One vector is turned by the same rotation once a step. Each row is the vector after some number of steps, and that number follows the row.
The counts run from 0 to 637.
44,9,234,114,-90,-279,45,-157,60,-79,305,-150,46,275,30,-434,247,-311,93,-128,56,-131,-85,11,202,-107,149,92,-101,348,-63,160,-52,245,-200,-164,96,32,4,-2,-148,14,182,181,-53,25,-182,-132,-106,-633,323,-239,-245,34,158,-121,91,82,115,90,375,-67,168,72 -> 74
30,247,274,196,-244,-202,155,5,-112,-10,-225,-76,-53,389,108,-86,211,-29,96,-196,-59,86,179,-66,42,-466,67,108,-48,248,-57,-83,-111,2,-137,318,9,28,-36,187,99,233,-18,-55,41,-173,-72,215,239,-522,-4,72,-341,392,-33,-296,245,147,108,3,51,-80,135,-134 -> 300
-1,229,-22,60,37,-204,-348,98,261,-161,233,39,172,-96,186,-69,214,-232,135,16,-94,-80,-271,-157,-345,-343,-57,-84,204,129,-72,57,-337,-100,-92,102,-347,-31,57,-55,-76,226,-85,8,-102,-87,-320,152,179,-359,192,-123,25,-93,94,-261,163,66,406,152,119,-332,347,72 -> 117
-285,341,132,-17,27,-186,-30,69,36,16,135,-272,-150,257,-224,-234,-44,140,-42,12,132,45,-10,82,-103,21,65,327,84,92,-102,185,11,393,-139,-58,28,-252,26,-267,-138,-39,201,407,18,-100,184,18,-15,-337,315,-286,-191,90,214,31,278,171,14,282,212,-367,36,178 -> 362
16,389,330,68,-262,-327,-178,-31,34,-173,-56,-59,-86,279,196,167,81,163,-98,-154,145,-100,203,-25,-64,-267,-68,87,68,247,213,53,72,73,189,342,20,101,22,-74,-36,189,47,-102,191,-205,185,392,99,-414,-103,145,-342,247,-54,-5,26,110,22,267,43,-200,83,-60 -> 19
-228,271,193,-29,-249,-98,-285,160,30,-213,-79,-41,54,133,-12,1,263,229,142,-162,20,-36,-325,-92,-120,-122,60,-224,-26,328,56,-34,111,89,181,73,-53,51,209,114,-115,39,298,127,-5,221,-84,250,11,-350,104,117,-390,135,-82,-217,175,-18,135,432,373,-29,83,-205 -> 154
-99,55,-23,-9,-151,-154,-58,287,155,-191,50,-254,-255,69,183,61,-256,189,162,49,-401,50,-105,-366,-72,6,-107,167,-217,-108,-71,275,-138,427,-138,133,-236,-209,-4,161,21,79,161,-9,-150,86,-181,19,193,-56,89,-138,-150,-107,252,12,362,113,2,209,265,-417,-104,313 -> 45
110,-3,302,235,-40,-324,70,-170,-84,33,300,-126,-206,173,155,-247,53,-62,5,-192,141,-82,309,106,92,-223,-101,333,-116,296,-65,180,-63,226,23,108,-86,-10,-60,-87,-149,184,-100,64,121,-151,147,-27,180,-527,15,-312,-207,161,74,272,48,57,-43,42,135,-219,300,407 -> 213
-6,210,506,230,-268,-300,-149,59,-44,-273,225,-142,-190,184,64,35,158,290,164,-252,188,-62,129,152,-80,-117,-43,182,44,269,-31,24,56,53,-11,195,-63,-3,-31,-36,88,274,-78,196,-66,200,173,305,-132,-396,-111,128,-350,120,-66,28,157,77,-104,355,198,-297,58,-38 -> 568
-65,204,302,-55,-100,-111,-26,-23,74,-151,134,-125,88,-262,78,158,-189,122,160,-157,127,45,70,-316,-407,-69,-241,121,-63,78,-230,187,-285,-29,-161,85,-331,-134,-66,127,227,55,-146,121,-148,-84,25,105,-105,-311,-83,-129,-306,3,-167,-49,309,236,171,140,152,-387,219,240 -> 250
-155,315,347,-77,-211,-121,-21,-282,41,-90,-87,97,70,-15,134,77,55,41,-31,7,252,-61,99,-253,-145,-188,-98,-101,-171,107,-71,262,-218,-54,45,2,57,-34,-34,143,-42,-11,284,-70,314,10,-85,-65,-272,-480,-146,-239,-364,67,-207,-256,204,-3,306,-129,144,-79,353,61 -> 381
-264,354,29,-66,-191,-34,-123,286,-9,-254,-221,-38,-239,365,118,-37,253,59,151,56,-256,-32,-95,-165,-18,-229,82,40,-147,-26,-13,-23,-42,266,-48,96,95,-30,22,137,70,7,224,-49,11,46,-317,146,177,-179,214,-31,-108,108,254,-495,306,27,117,235,181,-273,2,-109 -> 588
-223,125,177,99,-164,-132,-65,-123,131,-164,116,96,126,-114,105,-137,86,-285,231,94,54,33,-106,-264,-132,-104,-11,-33,-47,159,81,32,-288,-40,-145,-199,0,-42,125,-73,82,112,-20,122,53,-116,-246,-2,-245,-416,100,-301,-263,-5,116,-392,338,-66,423,-86,157,-297,335,-173 -> 390
-173,47,229,217,-16,-101,-135,202,-254,-79,184,14,-262,-10,240,109,-65,210,143,-71,44,-108,95,60,-155,-108,-249,179,-152,243,62,301,-47,76,46,63,-455,-263,-61,-63,-200,183,-375,175,-64,214,-17,64,239,-363,-167,-107,-22,46,17,121,214,-178,-56,233,26,-396,117,324 -> 131
18,84,30,88,62,-154,-359,151,-55,-232,147,-15,-265,-70,343,-50,63,117,259,-76,34,-184,-159,-17,-406,-209,-283,60,-7,135,-41,128,22,18,-40,26,-431,-245,25,-155,-143,16,-316,142,-87,95,-148,153,165,-347,-34,-192,30,-93,201,111,-19,-22,222,282,3,-323,300,373 -> 126
34,267,281,65,-45,-225,-239,-17,303,-163,192,-69,-13,-74,201,6,-59,-43,84,-34,145,-70,143,-22,-342,-162,-31,280,153,20,-277,-19,-439,-42,20,-4,-220,-112,163,-174,107,324,-7,63,157,-341,-5,141,164,-318,-13,-236,67,-80,-71,-2,86,273,250,157,118,-516,330,192 -> 523
30,185,351,313,-156,-83,-181,72,-65,99,-119,-147,-96,229,108,184,-43,349,-154,-191,-154,-202,-127,153,-167,-196,-47,152,48,155,180,94,95,82,214,128,-127,-291,171,-283,-248,79,52,291,275,121,178,0,394,-479,-2,-52,-125,288,82,213,115,-182,163,310,111,-202,21,7 -> 9
183,-166,133,83,-342,-488,-74,113,17,-172,258,-30,-118,21,162,-69,-51,-157,40,-137,-105,198,364,-114,29,-228,-97,156,-180,26,378,74,-260,38,39,353,-106,253,-130,-93,-16,252,86,-124,-123,-3,62,183,9,-372,-69,-58,-326,65,7,-54,161,102,190,-71,73,-410,244,-27 -> 612
61,-41,13,25,-195,-497,-160,192,123,-173,263,-147,-10,-25,85,23,-234,-23,-116,-253,-46,87,172,-142,-47,-95,-119,155,-71,90,279,234,-277,138,92,434,-294,265,-109,-6,-44,212,196,-114,-169,38,93,182,179,-220,37,-6,-317,45,53,-10,317,157,19,31,143,-399,133,83 -> 334
-179,457,243,-48,-33,-76,26,-163,-56,15,-249,-53,-199,149,-14,179,140,190,-97,-10,79,114,256,-32,-162,-205,-115,379,-23,63,-280,172,-77,198,8,86,-141,-126,-90,-58,-16,-63,316,2,373,-86,-17,-154,247,-391,126,-422,-168,44,-1,12,230,116,77,-47,61,-367,206,212 -> 94
147,53,-14,-121,-171,-295,-258,102,37,-136,28,-153,-99,-68,240,327,-262,221,-48,-80,-389,48,-24,-340,-161,-98,-264,194,-170,-23,88,223,-141,176,145,293,-416,26,34,-26,-64,-3,238,-153,76,-12,-34,-18,311,-195,-12,-176,-221,-5,172,260,173,150,184,134,210,-292,84,244 -> 327
-170,237,249,-63,-168,-36,-224,-102,191,-54,90,-55,81,-137,84,77,-257,245,-54,-56,11,-154,-254,-263,-352,22,-99,-10,33,136,-136,191,-254,1,55,-103,-115,-309,239,-128,-84,89,192,238,307,-194,12,1,-36,-274,22,-195,-177,47,-91,43,232,-8,291,281,243,-241,280,149 -> 242
-292,292,-8,51,-206,-136,-150,248,149,-301,116,-87,-214,98,327,-122,-53,-56,286,28,-210,-117,-119,-447,37,16,17,25,-194,161,151,5,-80,276,66,-123,53,-86,277,223,17,107,22,-115,-70,-225,-352,307,78,-269,3,13,-188,-12,204,-168,150,-23,23,271,315,-255,168,82 -> 36
-197,282,116,82,60,-153,-85,25,-293,-8,-26,-77,-74,193,170,172,179,220,-29,-156,-60,-77,100,-34,-44,-285,-182,48,3,276,54,479,-26,153,-103,335,-387,-85,-396,46,-168,50,-6,89,43,355,69,71,217,-451,65,70,53,223,39,-73,332,100,-229,198,25,-205,-173,204 -> 139
-82,190,351,280,-275,-177,-190,164,-115,18,-100,-96,-99,130,44,63,-47,353,-114,-321,-10,37,149,30,-101,-176,-30,169,69,212,213,-5,-69,-15,320,366,-41,-106,76,-197,-71,246,24,194,200,41,253,231,303,-384,-140,26,-273,301,-124,92,243,-12,98,283,112,-279,81,-138 -> 14
-249,64,124,231,78,-169,-133,1,-269,-22,11,27,-175,93,160,100,-84,215,-43,-22,61,-162,67,-20,-127,-239,-196,127,-85,258,358,345,30,131,41,119,-300,-269,-171,-182,-267,17,-320,155,25,208,214,35,66,-516,-125,-64,-160,300,151,-24,200,-141,-104,185,-69,-236,-76,219 -> 136
143,-179,87,143,-170,-459,6,-212,-5,-130,339,-38,-15,185,407,-176,132,-283,16,-77,-96,-78,133,-103,216,-288,-136,53,-168,235,365,195,-88,97,38,162,-73,178,-132,20,-186,193,0,-228,22,-119,-208,61,56,-525,8,-192,-144,52,151,22,-46,45,6,-108,124,-174,254,251 -> 618
-190,284,259,61,-22,-128,-47,-167,209,-17,34,97,278,62,183,17,31,-229,-171,-15,-112,-160,124,-185,-127,-264,-1,-79,74,124,68,254,-534,-115,39,82,-128,-1,-49,42,66,298,216,-45,259,-151,-139,1,-7,-514,61,-149,-56,115,-39,-345,307,9,180,-160,50,-292,188,13 -> 107
-75,285,200,-20,-4,-166,-106,141,62,-91,75,8,-125,-104,53,2,-89,150,114,-102,176,66,208,-98,-467,-222,-187,223,17,63,-206,-32,-297,-140,11,179,-246,-37,57,-33,-26,227,-62,75,-2,-239,-63,146,268,-245,-79,-225,-179,39,-138,-122,238,99,306,79,17,-354,536,217 -> 526
-337,270,196,181,-247,-126,96,136,-28,-122,-24,-190,-206,276,175,74,-248,250,82,-16,-220,-9,275,-306,-50,-118,-57,248,-147,-18,180,74,-78,249,-66,175,-87,-243,10,117,71,182,-105,42,-14,-214,64,293,184,-209,-67,-7,-224,228,107,-51,455,53,-182,186,63,-429,3,142 -> 451
-102,267,230,291,-109,-58,-98,354,42,-124,111,-171,-97,235,70,-182,12,116,263,-194,-97,-47,-175,-86,-155,-76,78,241,93,156,-11,-174,-19,189,33,131,-5,-86,217,7,58,246,-180,111,-67,-278,46,421,215,-309,85,71,-253,193,169,-19,195,44,40,490,222,-371,101,-70 -> 440
89,25,105,-71,-348,-88,-142,249,136,-123,-181,-184,-112,176,-21,99,-189,207,51,-84,-533,67,-31,-118,-159,-223,24,164,-176,-220,-3,11,-238,178,-123,249,-116,-243,27,-95,-5,52,329,79,49,-3,-178,-113,249,-143,119,-208,-237,81,191,-88,330,21,356,169,219,-443,61,-134 -> 599
-134,112,59,89,-59,-78,-331,53,3,-36,76,-12,105,0,175,133,26,181,10,-30,-191,-253,-451,-11,-234,-218,-154,-230,-55,299,86,370,57,36,84,-70,-364,-316,27,-111,-327,-86,89,258,73,359,-117,-100,44,-404,124,-152,-72,60,180,9,210,-182,123,295,231,-77,-49,51 -> 553
-383,314,-258,-155,233,-183,-254,100,-116,-133,47,102,-110,0,175,87,233,-75,26,153,-7,-104,-146,-134,-169,-336,-229,-182,-73,148,91,416,-93,-13,-46,179,-348,-53,-200,43,-345,-57,-14,-11,-51,151,-219,150,59,-342,89,-151,59,118,155,-392,244,-72,37,113,-14,-203,116,226 -> 543
-57,88,-94,60,-205,-13,-89,257,146,-91,-79,-125,-187,167,258,19,-310,225,53,23,-461,-210,-154,-305,-121,-122,-107,70,-138,-118,132,85,-182,222,130,89,-73,-312,145,-7,-218,128,178,-14,176,-197,-263,20,401,-182,-17,-259,-66,78,255,36,227,-104,295,194,186,-341,82,165 -> 320
-10,-36,164,144,21,-287,125,-15,-71,196,255,-112,-283,218,-3,-282,37,-16,-93,-190,180,-14,294,120,-13,-275,-50,313,-143,287,86,67,-59,139,91,166,-69,-51,-82,-81,-331,196,-44,38,42,-158,85,-22,241,-532,-125,-282,-272,193,-4,145,93,-87,45,-47,128,-193,304,364 -> 214
-227,447,95,-63,-109,-10,-138,240,-108,-226,-143,-130,-444,314,132,123,-100,297,178,-54,-86,1,200,-192,-193,-137,-155,282,-95,-63,-169,5,51,198,-50,323,-183,-142,-63,146,65,111,-39,-57,-93,-199,-11,341,267,-122,12,-52,-216,150,167,-48,246,173,-26,342,102,-351,93,267 -> 449
